Each named turn below is shown by a few rows before and after it. Which turns, in which order, take the first row of each later pair to the second? The first pair is answered.
Q982 (before -> after):
20.5	21.8	22.4	24.2	6.1	-4.3	-28.5	0.6	23.0	-12.1	-15.1  ->  38.8	20.8	25.6	14.6	-0.6	-23.5	-2.1	-1.6	11.8	2.0	-10.2
26.3	-2.5	28.9	28.8	5.4	14.6	6.7	27.4	15.8	-8.8	22.5  ->  26.8	0.6	18.6	-13.0	-11.9	-24.4	41.1	-1.5	-8.0	23.1	9.4
1.7	1.1	-1.0	-2.8	4.3	3.7	-4.9	0.9	-3.1	-3.9	-2.6  ->  6.9	0.0	1.4	-2.0	3.2	2.2	-2.7	3.8	-3.2	-2.1	-0.7
Q588 (before -> after):
-4.3	-1.9	15.6	-17.9	21.4	21.0	7.6	14.0	-11.5	3.4	35.7  ->  -13.8	3.2	5.2	-35.8	14.5	4.3	13.3	-4.4	-19.8	13.7	19.5
-8.1	6.8	-6.8	-7.9	-5.6	-10.4	-12.5	-12.2	-2.5	-4.7	-6.9  ->  -2.1	8.0	-2.8	2.8	-6.2	-2.5	-19.9	-3.4	4.0	-13.7	-3.6
-41.1	10.4	-7.8	-0.4	7.9	23.9	-35.3	-4.9	6.3	-14.7	-11.4  ->  -38.4	3.6	-2.3	8.2	14.4	34.0	-29.7	6.4	7.5	-16.2	2.6
29.2	-0.7	5.4	11.7	-0.2	-15.6	2.0	-5.0	4.7	5.0	-1.5  ->  29.6	-4.5	8.0	12.9	1.6	-12.8	5.2	-1.2	3.4	7.1	2.0
Q428 (before -> after):
-6.7	-2.7	-10.4	-9.4	1.5	-8.9	7.7	-8.1	-22.4	-4.4	-15.3  ->  16.5	0.6	-1.0	1.8	-4.0	-14.4	11.0	0.0	-18.8	-6.0	-11.2
13.4	0.8	8.6	14.9	-1.1	8.1	-9.1	-4.4	2.0	-13.8	-4.3  ->  -11.2	-4.1	-2.2	2.1	4.2	11.7	-13.6	-11.3	-1.5	-10.8	-8.5
-11.4	-4.0	11.3	21.6	17.9	29.3	-31.0	14.5	21.4	-32.9	7.9  ->  -54.3	-12.4	-9.3	-27.8	19.3	16.7	-7.4	-11.4	-2.9	-2.3	2.7
7.0	18.8	-6.8	-15.8	-0.4	-29.0	-19.2	-21.6	11.5	1.3	-52.8  ->  18.3	20.4	-5.1	-10.8	-3.2	-33.7	-13.5	-17.4	10.9	2.9	-51.8
Then:
Each pair is two turns apart.
-16.6	4.6	-23.1	-6.6	-0.1	-2.0	12.2	-14.5	16.5	3.4	-23.3  ->  -11.6	8.0	-20.9	0.0	-1.2	0.7	2.7	-13.8	20.2	-2.5	-26.9
Q428 Q982
-20.2	-12.9	3.2	-11.5	26.9	26.2	10.9	13.5	-16.1	0.8	26.9  ->  -19.3	-12.6	0.6	-22.8	22.5	15.4	22.5	7.1	-23.5	7.7	22.7
Q982 Q982
10.1	9.3	-6.3	-17.5	-9.4	-7.8	12.6	-17.4	-7.2	5.1	-22.4  ->  -2.1	6.8	-2.1	8.8	3.1	21.7	-19.6	-0.3	10.4	-18.1	-16.5
Q982 Q588
3.4	-3.3	-8.9	17.0	-0.8	14.3	-22.2	5.2	5.8	-4.8	2.6  ->  14.5	-10.8	-6.6	6.5	-3.2	4.5	13.9	8.8	-7.7	13.0	18.8
Q588 Q982
-40.6	-6.8	-21.0	-21.6	13.1	0.0	-17.3	-11.5	-4.5	1.3	-15.6  ->  11.4	11.9	-11.5	-16.8	-11.2	-35.5	-4.2	-21.7	-5.2	4.7	-29.3
Q428 Q588
-7.2	4.7	-3.9	-12.2	-4.5	-8.0	-3.6	-6.4	-4.2	3.7	-9.5  ->  -7.5	-0.3	1.8	4.6	2.8	11.2	-13.2	8.5	4.2	-4.8	1.5
Q982 Q588
-12.0	-11.2	-0.5	-10.0	8.2	8.1	33.1	7.0	-7.8	9.6	30.3  ->  -37.1	-11.3	-8.6	-10.3	13.1	20.0	7.6	0.6	0.2	-2.2	19.6
Q982 Q982
-33.3	-3.0	-17.0	-20.0	-1.4	8.6	10.2	-7.8	-12.8	15.5	0.6  ->  -21.3	11.5	-13.0	1.6	-9.1	8.8	-27.4	-11.6	7.8	-8.5	-21.9
Q588 Q588
-6.1	-6.7	-1.8	-0.8	-3.0	4.2	-16.6	-4.0	10.7	-7.0	-12.7  ->  15.1	-9.3	9.4	7.9	-3.3	2.6	4.7	10.7	6.4	-2.5	6.1
Q588 Q982
-6.2	2.9	-4.9	0.6	-11.3	12.1	-25.6	7.1	25.1	-12.0	-15.0  ->  -13.6	3.5	-11.1	-11.9	-13.0	7.8	-21.4	-2.4	20.0	-6.6	-18.9
Q428 Q588
-34.1	0.9	-14.0	-16.4	10.8	5.3	23.8	-9.6	-31.1	17.7	-5.7  ->  -24.2	12.0	-17.4	-19.0	1.1	-9.9	16.1	-22.0	-27.3	17.0	-24.5
Q428 Q982
6.2	8.4	-1.3	22.7	-2.8	12.2	-32.8	-6.6	19.1	-32.2	-7.6  ->  32.8	-4.3	11.2	7.9	-3.5	-3.5	35.6	5.9	-5.3	0.1	26.9
Q588 Q982
